0: [4 4 3 4 4 6 2 3 6 7 2 5 8 7 5 3 2 3 4 8 6 5 4 6 5 4 6 5 6 4]
1: [5 4 6 7 4 3 4 4 0 5 7 3 1 4 4 3 2 0 2 0 2 2 2 3 4 3 6 7 4 3]
2: [5 6 5 6 4 5 4 5 5 4 0 6 9 7 6 8 6 3 4 6 2 3 4 8 4 4 5 4 7 4]
3: [3 6 5 2 6 2 4 6 4 3 5 1 2 4 5 8 3 4 4 5 5 9 9 9 7 6 7 7 6 6]
4: [5 5 5 6 7 5 5 4 4 4 4 4 0 2 2 0 4 5 6 5 6 5 3 3 6 7 4 4 1 5]
5: [3 1 2 5 5 4 4 4 4 6 6 4 5 3 2 4 5 3 2 1 4 3 3 1 3 5 4 6 4 5]
6: [4 3 2 5 7 4 7 5 6 4 5 6 5 6 8 8 3 5 5 5 8 3 4 2 4 6 4 5 4 4]
7: [3 6 6 6 6 7 3 2 3 6 5 5 4 1 7 4 2 4 4 2 7 6 2 4 6 4 3 3 2 3]
8: [5 6 7 8 7 4 8 5 6 5 5 6 9 7 6 5 3 6 7 5 1 5 6 6 4 3 5 4 3 4]
9: [2 4 4 3 3 3 4 3 5 3 3 3 6 6 5 5 4 2 3 5 8 6 4 2 5 5 3 4 3 3]
10: [3 2 3 7 9 7 6 1 1 3 4 5 4 2 1 3 4 5 6 3 3 2 5 1 3 7 5 4 3 5]
11: [7 6 3 3 4 5 5 4 5 4 5 7 6 1 4 4 5 8 6 6 8 7 5 5 5 5 4 3 3 6]
12: [2 3 6 5 6 6 4 2 2 5 6 2 2 4 3 3 6 4 5 3 5 7 5 5 5 4 3 6 0 3]
13: [7 8 8 7 7 3 9 7 6 4 3 4 5 4 1 3 5 7 7 7 3 6 6 7 5 4 4 2 3 6]
14: [7 8 5 3 4 5 5 5 2 3 5 4 3 7 5 1 8 6 4 3 7 5 3 2 4 5 6 4 1 2]
15: [4 4 3 2 2 4 3 7 7 6 2 5 8 7 7 5 4 3 5 6 6 4 4 6 5 5 3 1 6 6]
16: [6 7 7 6 9 4 5 6 6 2 4 3 5 6 5 8 4 6 5 6 5 6 8 4 4 8 4 4 8 9]
17: [6 7 6 6 5 4 5 2 6 4 4 7 5 4 4 5 6 6 7 7 2 4 4 5 3 2 3 4 5 5]
18: [7 7 7 6 4 2 2 4 2 5 6 4 3 7 7 5 7 4 4 0 4 5 4 4 7 7 7 6 2 3]
19: [5 6 4 5 5 3 6 7 5 7 7 5 5 7 6 5 6 1 1 0 5 3 3 5 6 5 3 5 3 0]
20: [2 7 9 7 5 4 6 6 6 4 5 7 6 2 3 4 4 5 5 7 3 4 5 7 7 5 5 5 5 3]
21: [6 4 6 4 2 4 3 2 7 6 6 8 8 3 3 6 9 7 3 4 6 6 4 6 7 1 2 5 3 4]
22: [5 4 4 4 3 5 5 5 6 5 2 4 7 5 2 4 5 6 6 5 6 9 6 4 4 6 6 5 5 3]
23: [3 3 2 3 6 6 5 1 0 6 5 2 3 5 5 4 4 3 4 3 7 5 2 3 2 4 5 2 3 2]
24: [6 6 6 6 6 3 8 7 4 5 7 5 5 5 5 5 3 4 7 9 3 3 4 6 3 1 4 4 5 7]
25: [7 5 4 5 6 4 5 5 6 3 4 4 5 5 4 5 5 6 5 5 6 4 6 3 5 7 4 5 4 8]
26: [5 5 6 7 5 3 3 3 2 5 6 3 0 3 4 1 3 2 2 0 2 3 5 3 4 5 6 6 4 3]
27: [4 4 5 6 6 5 4 5 3 3 5 4 2 4 6 2 3 4 3 2 7 7 4 4 5 4 4 4 5 3]

[4 4 4 2 0 3 4 4 3 3 1 2 2 3 4 5 3 3 3 7 5 4 6 5 3 3 7 6 6 4] --> 9 22 0
[6 5 4 4 5 6 8 5 5 6 5 4 4 5 4 5 4 6 5 3 5 4 3 4 6 6 4 3 5 5] --> 25 6 27
[2 4 7 4 1 3 5 3 8 4 2 6 9 4 4 5 4 4 4 5 9 6 3 2 3 4 3 5 4 2] --> 9 22 0
[4 2 2 2 4 7 4 8 9 4 0 3 6 6 6 5 5 5 7 6 5 4 3 7 4 2 2 1 6 5] --> 15 0 2
[3 2 6 5 6 9 6 5 6 5 4 4 4 5 4 4 4 6 6 7 5 2 4 5 5 5 5 6 6 6] --> 25 0 20
[2 1 2 3 6 6 5 4 3 4 5 0 0 5 5 5 7 7 4 4 5 4 3 4 4 4 6 3 4 3] --> 23 12 27
[3 4 4 4 6 7 6 3 4 7 5 2 2 4 5 4 5 4 6 5 7 6 5 3 4 5 6 8 4 5] --> 12 27 23
[3 5 9 7 4 3 4 6 6 2 2 5 8 5 1 4 5 1 4 7 3 4 4 6 7 5 4 6 6 4] --> 20 2 17
[4 4 5 6 5 4 5 5 1 4 7 5 2 6 7 4 5 4 5 4 4 2 3 5 4 5 6 3 3 1] --> 27 23 18
[3 2 2 2 5 5 4 2 0 3 4 2 3 4 4 5 6 6 4 2 5 3 1 4 4 6 6 2 3 3] --> 23 5 12
[5 6 5 4 3 6 4 6 8 4 1 3 4 5 5 7 7 5 5 6 5 5 5 5 3 4 5 4 4 3] --> 22 25 2
[7 4 3 5 3 4 3 4 4 4 3 5 6 7 5 4 4 3 3 4 4 5 5 7 4 2 1 0 5 5] --> 15 2 0
[4 8 7 5 3 4 2 7 5 5 4 4 5 3 2 6 3 5 3 3 1 2 6 7 4 4 7 5 7 3] --> 20 2 17
[3 5 5 4 6 5 3 7 7 6 6 5 6 5 3 8 5 4 2 5 3 5 4 3 6 4 4 4 6 6] --> 25 5 15
[4 2 4 3 3 4 5 6 7 4 5 5 3 3 3 6 6 6 6 6 5 4 6 2 3 6 3 3 6 5] --> 25 22 11
[5 4 3 5 6 4 6 6 4 7 8 3 1 4 6 5 4 3 5 3 4 2 3 3 5 5 4 5 2 6] --> 5 6 25
[3 3 3 3 2 3 2 7 9 7 6 7 5 3 5 1 1 5 6 4 5 3 0 3 6 3 1 3 4 4] --> 15 5 0
[6 5 7 6 4 6 8 8 5 5 6 5 2 2 4 3 4 4 3 2 7 3 0 3 4 2 4 4 2 3] --> 27 7 4
[2 6 7 3 4 4 8 4 7 5 5 8 8 4 2 3 3 7 6 5 4 6 7 8 5 5 5 5 5 4] --> 20 22 8
[5 4 3 5 5 3 4 4 4 7 8 7 5 6 7 4 4 2 1 2 6 5 3 4 3 3 4 3 3 1] --> 19 27 23
[5 5 2 2 4 5 1 5 6 5 5 5 3 4 5 4 2 2 5 6 5 4 4 6 3 1 3 5 6 3] --> 0 15 27
[5 4 6 5 2 2 3 3 8 6 7 8 5 3 4 3 3 6 5 6 7 6 3 2 6 6 3 3 4 5] --> 11 25 21
